What is the hidden score of each row? Scores go from 0 to 40, and 20 is about the middle. The score is a weighted sum of the row's numbers plus the product of two more (or one squared), each taken from its middle value.
[ 0.8  0.8  1.1  0.2 -1.5 -0.7 -1.  -0.5  0.   1.   0.5  1.3  1.5  1.3
 -0.7  0.7]: 22
[ 1.3 -0.7 -0.6 -0.7 -1.5  2.2 -1.7 -1.2 -0.1 -1.6 -0.6  2.2  1.6  1.4
  1.5 -1.1]: 22
[-1.2  0.5  1.   0.4  0.1 -1.6  1.6  0.7  0.6  2.  -0.1 -1.8 -0.5  0.7
 -1.1  1.4]: 15
[ 0.6 -1.2  1.5 -1.   0.2 -1.3 -0.2 -1.   0.4  0.1 -0.9  0.1  0.5  0.6
 -0.9  0.2]: 15
[ 0.3 -0.2 -0.1 -0.2 -0.3 -0.3 -0.5  0.7 -0.8 -1.3  0.1  0.1  0.6  0.5
  0.2  0.3]: 22
[ 0.8 -0.6  1.1 -1.   0.   0.5 -1.  -0.5 -0.3  0.1 -0.3  0.7  0.4  1.9
 -0.5  0.2]: 8
[ 1.  -0.8  0.1 -1.  -0.9  1.2 -1.  -0.9 -1.1 -0.7  0.   1.   0.2  1.5
  0.7 -0.8]: 13
[ 1.  -1.2 -0.1 -0.6 -0.1  0.3 -2.2 -1.   1.1 -1.  -0.2  0.9  0.2  1.3
 -0.5 -0.4]: 18
[ 0.   1.2  0.3 -0.8 -0.6  0.2  0.4 -0.6  0.1  0.   0.6  0.6  0.3  0.9
  0.   0.4]: 16
[ 0.7  1.2 -0.4  0.2 -0.2  0.  -0.5  0.1 -0.1 -0.2  1.  -0.5 -0.3 -0.3
  1.   0.5]: 23
[ 1.1 -0.3 -0.6  0.1 -0.9  0.8 -1.3 -0.4  0.  -0.1 -1.1  0.7  0.7  0.4
  0.8 -0.8]: 20
[ 0.7  0.3 -1.  -1.2 -1.   0.5 -0.1 -0.7 -0.8 -0.5  0.   0.5  0.5  0.2
  0.1 -0.3]: 13
[ 0.1  0.1 -0.5 -1.2  0.2  0.1 -0.1  0.4  1.   0.3 -0.3  0.2  0.7  1.1
  0.5  0.3]: 17
[-1.3  0.9  0.3 -0.3  1.2 -1.4  0.1 -0.1  1.2  0.8  0.9 -1.2 -0.7  0.3
 -0.8  1.5]: 21
[ 0.   0.8 -2.2  1.2 -0.5  1.9  0.9  2.3 -0.4 -0.9 -0.3  0.2  0.2 -0.9
  2.1 -0.9]: 25
[ 0.5 -1.3  0.8  0.  -0.6 -0.8  0.2 -0.4  0.4  0.3  0.5 -0.6  0.1  0.9
 -0.7  0.8]: 17
[-0.8 -0.1 -1.   1.   0.7 -0.3  0.9  1.   0.5  0.  -0.4 -0.4  0.2 -0.8
  1.8 -0.1]: 25
[-1.2  0.  -0.5  1.2  0.5 -0.1  1.5  0.6 -0.1  1.1 -0.4 -1.9 -1.  -0.6
 -1.1 -1.4]: 18
[ 1.6  0.   1.  -0.7  0.5 -0.1 -2.6 -1.3  0.2  0.  -0.3  1.7  0.9 -1.6
 -1.1 -1.4]: 39
[-0.1  1.  -2.3  1.3  0.5  1.3  0.  -0.6 -1.6 -1.6  0.2  1.   0.5  0.3
  1.5  0.4]: 21
[ 1.   0.5 -0.3 -1.1 -0.1  1.1 -0.4 -0.4 -0.2 -2.4 -2.3 -1.4 -2.  -1.6
 -1.1 -1.4]: 18
[-0.3 -0.1  0.6 -0.7  0.5 -0.9  0.4  0.  -0.3  0.3  0.7 -0.4  0.7  0.9
 -0.1  1.9]: 14
[ 0.9 -1.4 -0.4 -0.5  0.2 -0.1 -1.  -1.2 -0.5  0.3 -0.3  1.6  0.6  1.7
 -0.6 -0.5]: 12
[-0.5  0.9 -0.1  0.1  1.2 -0.1  0.8  1.7  0.4  0.6 -0.3 -0.9  0.5 -0.8
  1.1  1.2]: 20
[-0.9  0.1 -0.8  0.2 -1.3  1.2 -1.   0.5 -0.7 -1.5  0.7  1.3  1.9  0.3
  0.5 -0.6]: 35
[-0.8  0.7  0.6 -0.3 -0.9 -0.9  1.7  1.3 -0.3  1.6 -0.5 -0.5 -0.7 -0.6
  0.8  1.1]: 13
[-0.8 -0.3  0.8  0.7  0.  -1.1  0.9  0.2 -0.4  1.7  0.5 -1.2 -0.8 -0.4
 -1.   1.7]: 15
[ 0.6  0.6 -1.6  0.4 -1.   1.6 -0.5 -0.2 -0.1 -1.2  0.2  0.8  0.2 -0.9
  2.1 -0.1]: 27
[ 0.6 -0.8  0.6  0.3  0.8  0.2  0.2  0.2  0.  -0.2  0.6  0.3  0.5  1.3
  0.3 -0.4]: 26
[-0.1  0.5  0.2 -0.9  1.1 -0.7 -0.6 -1.1 -0.3 -2.4 -2.3 -1.4 -2.  -1.6
 -1.1 -1.4]: 20
[ 0.3 -0.1 -0.8 -0.1  0.6  0.1  0.7  0.9 -0.4 -0.9 -0.5  0.3  0.7 -0.4
  1.6  0. ]: 21
[-0.4  1.3  0.1  0.2 -1.1 -0.5  1.4  0.2  0.   0.5  0.4 -0.1  0.9  0.
  0.1  0.9]: 26
[-0.2 -0.1  2.3  0.5 -0.3 -2.2  0.3  0.6  1.2 -0.1  0.1 -0.8 -0.6  1.5
 -2.3  1.4]: 23
[ 0.8 -0.4  1.2 -0.2  0.6 -1.1  0.6 -1.2  1.   1.3  0.6 -0.9  0.1  1.3
 -1.2  1.2]: 10
[ 0.6  0.3 -0.7  0.3 -0.2  1.  -1.1  0.1 -0.9 -2.4 -2.3 -1.4 -2.  -1.6
 -1.1 -1.4]: 23
[ 0.8  0.1  0.4  0.4 -0.6  0.8  0.3  1.2  0.1  0.3  1.1 -0.4  0.4 -0.2
  1.6  0.9]: 25
[ 0.1 -0.3 -0.4  0.   0.3 -0.5 -0.4 -0.7 -0.2 -0.1  0.6  0.5 -2.  -1.6
 -1.1 -1.4]: 34
[-0.7  0.9 -2.2  0.3  0.5  1.4 -0.4  0.4 -1.  -1.4  0.3 -1.4 -2.  -1.6
 -1.1 -1.4]: 17
[-1.   0.8 -0.2  1.8 -0.4 -1.4  1.5  0.9  1.1  0.4  0.4 -1.3  0.  -0.1
  0.   1.5]: 35
[-0.4 -0.3  1.1  0.2  0.3 -1.6 -0.2  0.  -0.2  1.7 -0.6 -0.1  0.6  1.
 -0.4  0.7]: 14
[-0.2  0.1  0.8  0.8  0.8 -0.9  0.9  0.8 -0.2  1.3  0.2 -0.9 -0.3 -0.7
  0.4  0.9]: 25
[ 0.6 -0.3  0.   0.8 -1.   0.3  0.1  0.6 -0.9 -0.7 -1.1  1.4  0.7  0.3
  1.1 -0.1]: 24
[ 0.5 -0.1  1.2  0.5  0.2 -1.9  0.5 -0.3  0.5  1.9  1.1 -0.7  0.1  0.9
 -0.5  1.3]: 19
[ 0.  -0.7 -0.7 -0.4 -1.   0.5 -1.2 -0.3  0.7  0.2  0.2  1.2 -0.4  1.5
  0.9 -0.1]: 14
[ 0.   0.2  1.1 -0.3 -0.5 -0.9  0.2 -0.6  1.3  0.7  1.8 -0.1  0.5  0.7
 -0.9  2. ]: 24
[-0.3  0.2  0.   1.8  0.9 -1.5  1.6  0.3  2.1  0.8  0.5 -1.3 -0.7 -0.1
 -0.2  2.1]: 23
[ 1.4 -1.2 -0.5 -0.4 -1.6  0.4 -0.1 -0.1 -0.4  0.  -1.1  0.4  0.4  1.9
 -0.2 -0.3]: 9
[ 1.1 -1.3  0.8 -0.7 -0.7  0.6 -2.6 -1.3 -1.4 -0.1 -0.2  1.3  1.2  2.7
 -0.4  0. ]: 12
[ 0.9 -0.7  1.1 -1.9 -0.3  0.6 -1.9 -0.6 -0.3 -0.1  0.5  0.5  0.6  2.2
 -0.5  0.1]: 8
[ 0.3 -0.1  0.8 -0.1 -0.6 -0.5 -0.6  0.1  0.2 -0.1 -2.3 -1.4 -2.  -1.6
 -1.1 -1.4]: 20
[-0.7  0.2  0.4 -0.6  0.6 -0.2  1.4  1.   0.4  1.   0.3  0.   0.7 -0.2
 -1.1 -1.4]: 14
[-0.9  0.9 -0.5  0.3  0.2 -0.4  1.6  0.5 -0.3  0.8  0.6 -1.4  0.6 -1.
  0.4  0.8]: 21
[-0.7  1.  -1.4  0.1 -0.2  0.7  0.7  0.2 -0.3 -0.6  0.1  1.   1.2 -0.1
  1.7 -0.6]: 23
[-0.3  0.6  0.7  0.9  0.9 -0.8  1.6 -0.1  1.4  0.5  1.  -0.5  0.1  0.5
 -0.1  1.2]: 20
[-0.4 -0.2 -1.3  0.5 -1.9  1.5 -1.6 -0.8 -0.5 -0.8 -0.8  1.2  0.5  1.1
  1.4 -1.2]: 27
[ 0.5 -0.5  1.1 -1.3 -1.9 -0.2 -1.1  0.3  0.4  0.4 -1.2  1.9  0.2  1.8
 -0.2  0.8]: 17
[-0.8  0.3 -0.5  0.3 -0.4 -0.5  0.7 -0.1  0.9  0.7  0.6 -1.3 -0.8 -1.
  0.6  1.5]: 27
[-1.2  0.6 -0.5  1.2  1.3 -0.3  0.4  1.5  0.1 -1.   0.7 -0.5  0.1 -1.4
  1.7  0.6]: 33
[-0.8  0.2 -1.1  0.6  0.9 -0.4  1.9  0.3 -0.1  1.5 -0.1 -0.2 -0.1 -0.7
  1.2  0.7]: 13
[-0.1  0.  -0.2  1.   1.  -1.4  0.7  1.6  0.5  1.1  1.1 -1.   0.3  0.2
 -0.4  1.6]: 19
[ 0.6 -0.3 -1.2 -0.6  0.7  1.6 -0.5  0.6 -1.9 -0.6 -0.3  1.6  0.4  0.2
  2.4 -1.3]: 30
[-0.5 -0.4 -0.7 -0.2  0.7 -0.5  0.1  0.8 -0.6 -0.1  1.1 -0.3 -0.9 -0.9
  1.3  1.2]: 19
[ 0.   0.1  1.1 -0.4  0.9 -0.3 -0.9 -1.2 -0.4  0.9 -0.3  0.1  1.6 -1.6
 -1.1 -1.4]: 31
[-0.9  0.   0.3  0.1 -0.3 -0.2  0.  -0.1  0.2  0.5  0.2  0.3  1.1 -0.1
  0.5  0. ]: 24
[ 0.  -0.2 -0.9 -0.9  0.4  1.8 -0.6 -0.6 -1.4 -0.3  0.3  1.1  1.1  1.
  0.7 -1. ]: 11
[-0.6 -0.1 -1.3  0.6 -0.2  1.5  0.9  0.7 -0.6 -1.  -0.3  0.4  1.1 -0.6
  1.4  0. ]: 24
[-0.9  0.6 -1.8  0.9  1.2  0.9  0.3  0.8 -0.8 -0.7 -0.3 -0.4  0.  -0.5
  1.5 -0.4]: 20
[-0.7  0.6 -1.2  1.4 -0.7 -0.1  2.5  1.3  0.1 -0.3  0.6 -0.7  0.6 -1.8
  1.4  0.4]: 31
[-0.1 -0.3 -0.1 -0.3  0.8 -1.  -0.2  0.6  0.9  1.   0.3 -1.  -0.1  1.3
 -1.2  2. ]: 14
[-0.9  0.5 -0.1  0.8  0.9 -0.6  0.6 -1.3  1.1  0.   0.3 -0.5 -0.3  0.1
  0.7  0.9]: 23
[-1.7  0.8 -0.3  1.   1.   0.3  1.   0.8 -0.6 -0.2  0.   0.2 -0.3  0.
  1.1  1.5]: 17
[-0.5  1.5  0.9  1.4  0.3 -0.7  1.1  0.8 -0.2  0.3  0.3  0.  -0.1  0.6
  0.1  1.8]: 20
[-1.3  1.2  0.3  0.4  2.4 -1.3  0.9  0.6  0.9  1.5  1.6 -0.7  0.  -0.8
  0.   2. ]: 17
[ 0.9 -0.3  1.  -0.7 -1.2  1.2 -1.8 -1.5  0.3 -0.5  0.3  1.6 -0.3  1.2
  0.6 -0.1]: 16
[ 0.3 -0.1  0.3  0.   1.4 -1.5  0.5 -0.1  2.   1.2  1.2 -0.9 -0.5  0.3
 -0.4  1.1]: 15
[ 0.   0.2 -1.   0.7 -0.6 -0.8  1.3  1.2  0.5  0.4  0.9 -1.2 -0.7  0.1
  1.   1.2]: 19
[ 0.4 -0.6 -0.5  0.3 -0.3  0.7 -1.6  0.1 -1.3 -1.3 -0.6  1.   0.8  1.
  0.8  1. ]: 20
[-0.6  0.1 -2.1  0.3  0.   1.5 -0.2  0.6 -1.9 -2.5 -2.3 -1.4 -2.  -1.6
 -1.1 -1.4]: 17
[-1.1  0.5 -0.6  0.1  0.8  0.2  0.9  1.  -0.4 -0.5  0.6 -0.3  0.3  0.7
  0.9  0.6]: 16
[ 0.2  0.1  0.4 -0.2 -0.2  0.2 -0.9 -0.4  0.1  0.9 -0.4  0.8  0.6  1.2
 -1.1 -1.4]: 13
[ 0.1  0.8 -0.5 -0.1 -0.4  0.1  0.4  0.8  0.5  0.3  0.1  0.1 -0.1 -0.6
  0.5  0.5]: 19
[ 0.9  0.2  2.2 -0.2  0.9 -1.5 -0.3  0.1  2.2 -2.4 -2.3 -1.4 -2.  -1.6
 -1.1 -1.4]: 32
[-2.2  0.2 -0.4  0.4  0.9 -1.2  1.4  0.8 -0.6  0.2  1.2 -0.7  0.5 -1.1
  0.1  0.2]: 23
[-0.7 -1.1 -1.1  0.  -0.3  0.7 -0.2 -0.5  0.3 -0.3 -0.2  0.4 -2.  -1.6
 -1.1 -1.4]: 16
[ 0.5  0.4  0.2  0.6  0.   0.4 -1.2  0.2 -0.2  0.2  0.5  0.5  0.   0.2
  0.1  0.7]: 22
[ 0.1  0.6 -0.5  1.7  0.6  0.2  1.2  0.9 -0.5 -0.6 -1.2 -0.3  0.2 -0.3
  1.6  0.7]: 25
[-0.8 -1.  -0.8  1.6 -0.7  0.9  0.4  1.   0.4 -0.4 -0.7  0.4  1.6  0.4
  0.9  0.7]: 34
[-0.1 -0.4 -0.8  0.7  0.2  0.6  0.5 -0.1 -1.3 -0.8  0.4  0.3  0.7  0.1
  1.8 -0.2]: 28
[-0.5  0.6  1.5 -0.4  0.3 -1.7  0.6  0.2  0.1 -2.4 -2.3 -1.4 -2.  -1.6
 -1.1 -1.4]: 26
[-0.1  0.   0.9 -0.2  0.5  0.2  1.1  0.6 -0.1  1.7  1.1 -0.6 -0.1 -0.2
  0.1  0.9]: 15
[-0.4 -0.1  0.1  0.3  1.4 -0.1  0.2  1.1  0.   1.2  0.8 -0.3  0.2  0.2
 -0.3  1.7]: 12
[ 0.7 -1.   1.8 -0.3 -0.4  0.6 -0.3 -0.8 -0.2 -0.6  0.3  1.5  1.   0.3
  0.5 -0.1]: 28
[ 1.1  0.4  1.   0.   0.4 -1.9 -0.7 -0.7  0.2  1.2  0.1  0.6  0.2  1.8
 -1.2  0.9]: 12
[-1.4 -0.1 -0.2 -0.7 -0.1 -0.1  1.2  0.   0.5  0.7 -0.2 -0.8  0.2 -0.5
 -0.1  0.9]: 25
[ 1.2  0.2  0.9 -0.1  0.5 -1.   0.9  0.1  1.1  0.4  0.8 -1.   0.6  0.3
 -1.3  0.7]: 18
[ 0.3  1.3  0.4 -0.2 -0.2 -0.8  0.  -2.  -0.4 -2.4 -2.3 -1.4 -2.  -1.6
 -1.1 -1.4]: 25
[-1.2 -0.4 -1.1  0.3 -0.8  1.5  0.8  1.6  0.1 -1.5  1.   0.2  0.4 -1.2
  1.9 -0.2]: 31
[ 0.1 -0.5  1.6 -1.6 -0.2  0.6 -1.  -1.2 -0.8 -0.2 -0.6  1.8  2.   1.5
  0.2 -0.4]: 13
[-0.1  0.   0.2 -0.1  1.7 -0.5  0.7  0.5  0.   0.5 -2.3 -1.4 -2.  -1.6
 -1.1 -1.4]: 17
[ 0.6 -0.6 -0.3 -0.1 -0.9  0.9 -0.6  0.3 -0.1 -2.4 -2.3 -1.4 -2.  -1.6
 -1.1 -1.4]: 25
[-0.2 -0.2 -0.9  0.1  0.2 -0.2  0.2  0.4  0.4 -0.4  0.7  0.1  0.3  0.4
  0.   0.5]: 19
[-0.2  0.3  0.9  0.2  0.6 -1.8  0.2  0.6  0.7  1.2  0.   0.3  1.   0.
 -1.   0.2]: 21
[-0.3 -0.5 -0.4  0.3  0.  -0.9  0.6  0.1 -0.2 -0.1  0.7 -0.5 -0.1  0.4
 -0.7  0.8]: 16
[-0.2 -1.1  1.3 -0.3 -0.8  1.  -1.2 -1.3 -0.3  0.   0.8  0.9  0.2  1.
  0.4  0. ]: 19
[ 1.  -1.  -0.2 -0.4  0.   1.  -0.1  0.3  0.  -0.1 -0.1  1.4 -0.1  0.6
  0.7 -0.5]: 17
[-1.1  1.1 -1.2  2.8  0.6 -0.6  1.1  1.4  0.5 -0.1  0.4 -1.2 -0.5 -1.6
 -1.1 -1.4]: 36
[ 0.7  0.4  0.   0.5 -0.6 -0.6 -1.4 -0.6  0.4  0.  -0.2  0.3 -0.1  0.
 -0.8  0.9]: 24
[ 0.1 -0.4 -0.1 -0.1 -0.8  1.  -0.4 -0.7 -0.7 -0.4 -0.2  1.2  0.7  0.9
  0.5 -0.6]: 17
[-0.1 -0.2  1.5  0.6  0.4 -1.  -1.   0.7  1.3  0.5  0.5 -0.7 -0.2  1.3
 -1.6  0.9]: 21
[ 0.1  0.2  1.6 -0.1  1.3 -1.8  0.9  1.   1.4  1.3 -0.1 -1.  -0.2 -0.1
 -1.1 -1.4]: 26
[ 0.4 -0.6  1.  -0.4  0.  -1.2  0.  -0.7  0.3  0.2  1.8 -0.4 -0.1 -0.2
 -0.5  0.5]: 25
[-0.3  0.4  0.9 -0.5 -0.8  1.5 -0.8 -0.7 -1.   0.2  0.2  2.   1.2  1.3
  0.5 -0.6]: 15
[-0.1  0.8  0.4 -1.2  0.2 -1.1  0.5 -0.1  1.   1.3 -2.3 -1.4 -2.  -1.6
 -1.1 -1.4]: 9
[-0.1 -0.3  0.3 -0.5 -0.3 -0.5 -1.7 -0.7 -0.1 -0.1  0.5  0.9  0.2  0.8
 -0.3  0. ]: 18
[ 0.   0.4 -1.  -0.7 -1.   1.5  0.2 -1.   0.3 -0.1  0.   1.   1.   1.1
  0.8 -0.8]: 18
[ 0.4 -1.   0.   0.1 -0.4  1.  -0.9 -1.6  0.2  0.   0.5  2.1  0.5  1.
  0.9  0.3]: 17
[ 0.8 -0.4 -0.4 -0.9 -0.6 -0.2 -1.1 -0.3 -0.6  1.   1.5  0.8  0.8  0.3
 -0.2  0.4]: 15
[-0.5  0.6  0.2  0.2 -0.2  1.5 -1.6 -0.4 -1.5 -0.9  0.4  1.3  1.9  0.4
  0.8 -0.8]: 27
[-0.4  0.7 -0.6 -0.2 -0.3  0.3  0.6  0.6  0.2 -0.2 -0.4  0.1 -0.4 -0.9
  0.2 -0.1]: 19
[ 0.3 -0.2  2.  -0.9  1.2 -1.5  0.2 -0.9  1.5  0.8  0.5 -0.2  0.  -1.6
 -1.1 -1.4]: 34
[-0.5  1.5  0.3  0.4  0.2  0.2  0.   0.8  0.   1.5  0.6 -1.1 -1.  -0.1
  0.9  0.7]: 15
[ 1.   0.1  0.1  0.  -0.4  0.5 -0.1 -0.5 -0.8 -0.6  0.2  1.4  0.   0.4
  0.7 -0.3]: 24
[-0.2  0.7 -0.1  0.  -0.2 -0.4  0.6  0.6  1.  -0.3  0.9  0.   0.4 -0.6
  1.3  0.8]: 28
[ 0.6 -1.1  0.9 -1.   0.  -1.9 -1.7  0.3  0.4  0.8  0.7 -1.1  0.1  0.7
 -0.9  1.3]: 17
[ 0.6 -0.7 -0.5 -1.5 -0.4 -0.5 -0.5  0.5 -0.5 -0.2  1.9  1.   0.3  1.5
 -0.1 -1.4]: 16
[ 1.1  0.8 -1.6 -0.7  0.3 -0.4  0.1 -0.1 -0.2 -0.3 -0.9  0.1  0.5 -0.4
  0.8 -0.2]: 15
[-0.8  0.6  0.1  0.7  0.2 -1.   1.2  0.4  0.2  0.1  0.6 -1.1  0.2 -0.1
  0.7  0.9]: 25
[ 0.5 -0.5 -0.1 -1.5 -1.3  1.  -0.6 -0.4 -0.3 -0.1 -0.1  1.1  0.7  2.5
 -0.4 -0.1]: 9
